Here are some points, each followed by its number:
0.59|-3.81|-2.25|-3.49|-1.12|-1.90|-0.42|1.24|-0.55|0.63|-0.62|-2.10|1.28|0.01|-0.97|-1.15 0
-0.30|-0.58|0.95|-3.98|1.85|-0.60|-0.52|-2.69|1.90|-1.96|-0.80|-0.46|2.14|-3.54|-1.31|2.83 1
-1.73|-0.96|-2.15|-0.09|2.05|0.17|0.38|-2.27|1.00|-2.46|0.30|-0.27|0.98|0.90|1.24|1.16 2
1.65|-0.72|-0.69|-1.54|0.88|-1.15|-0.31|0.40|-0.35|0.96|0.84|-2.03|0.17|0.04|-1.27|0.29 3
0.68|-0.54|-0.83|-0.58|-0.83|-0.64|-0.97|0.52|0.59|0.20|-1.42|0.08|-1.59|-0.50|0.05|0.81 4
0.89|-1.40|0.34|0.79|-0.80|-0.51|-2.02|1.54|-0.56|-0.26|-0.31|0.21|-0.68|-1.38|-0.14|1.50 5
-0.47|1.32|-0.53|-1.33|-0.68|0.60|-0.19|0.72|-0.39|-0.47|-0.40|0.89|0.15|0.54|0.33|-0.22 6
3.71|-2.01|1.07|2.81|1.30|0.27|-1.53|-2.08|2.94|-1.17|1.54|-0.85|0.44|0.99|-0.88|0.01 7
-0.32|-0.18|0.17|-0.79|-0.57|0.20|-0.21|0.83|-0.05|0.13|-0.49|0.20|-0.28|0.38|-0.23|0.62 8
-0.34|-1.39|2.35|1.03|-1.88|1.08|0.51|-3.76|-1.30|-0.56|-0.21|-0.79|-0.72|-5.04|-0.89|-2.93 9
0.48|-1.55|-1.10|2.97|-0.33|-0.82|-2.17|1.57|-0.52|0.58|-1.07|0.50|2.91|-0.76|2.08|0.20 10
2.82|-4.84|-0.83|0.51|-0.15|-0.37|-3.39|0.48|0.34|-1.89|0.52|-2.14|0.39|-0.77|0.05|1.79 11
-3.88|5.90|-1.99|3.98|1.80|0.82|-0.07|-1.00|0.25|-1.19|-0.83|0.94|1.65|0.96|-0.93|-2.06 12
-1.16|0.77|-3.09|0.21|-0.44|0.26|-0.37|2.14|0.72|-0.20|-0.22|-0.53|2.40|-0.54|0.82|-0.38 13
-2.01|1.76|2.03|0.77|0.09|-1.60|-0.88|1.87|-0.26|0.67|1.18|1.36|0.29|0.71|0.03|1.19 14
-1.15|0.02|0.99|0.13|0.55|1.45|0.67|1.15|0.32|0.32|-0.35|0.59|0.33|-0.85|1.31|0.27 15
New points follow, each followed by the numbers of its five nearest points above by angle, nearest first.
0.43|-0.06|-0.29|-0.68|0.01|-0.33|0.79|-0.33|0.36|-0.17|-0.12|-1.18|-0.73|-0.15|0.08|1.01 3 4 1 0 2
-0.43|0.00|0.34|-2.30|0.28|-0.35|-0.43|-1.10|-0.48|-0.49|0.30|-0.66|0.28|-0.70|-0.23|0.94 1 3 0 2 8
-0.43|0.05|-0.20|0.73|0.32|0.18|0.30|0.42|-0.45|0.07|-0.68|0.32|-0.61|-1.06|0.40|0.45 15 5 4 10 9
-1.07|2.38|0.46|0.54|0.25|0.34|0.16|-0.10|0.15|0.18|-1.31|0.32|-0.90|0.26|-0.23|0.40 12 14 6 15 8
0.36|-0.04|-0.05|-0.42|-0.10|-0.52|0.47|-0.33|-0.28|-0.25|-0.15|-0.72|-0.56|0.23|-0.48|0.29 3 0 4 1 11
-0.41|0.44|0.53|0.03|-0.50|0.22|0.51|0.36|-0.40|0.24|0.24|0.20|-0.04|-0.17|0.75|0.09 15 14 6 8 9
-0.25|-0.52|-0.33|1.12|0.71|0.02|-0.85|0.92|-0.37|0.23|0.26|-0.04|1.52|-0.20|0.96|-0.67 10 13 15 11 12
-0.07|0.76|0.02|-0.85|-0.22|0.16|0.28|-0.07|0.08|0.14|-0.14|0.33|-0.12|0.37|-0.41|0.23 6 8 1 14 12
-0.11|0.06|0.83|0.08|0.04|-0.34|-0.13|1.03|0.22|0.86|0.27|0.67|-0.82|-0.95|0.77|-0.75 15 14 5 9 4
-0.48|0.25|-1.14|-0.50|0.96|-0.37|0.59|-0.16|-0.07|0.06|-0.07|0.26|0.24|0.92|-0.60|0.15 2 12 3 13 6
0.93|0.25|0.43|0.77|-0.08|0.49|-0.68|-0.09|0.45|-0.09|-0.06|-0.95|-0.26|-0.64|0.27|-0.26 7 11 9 5 10
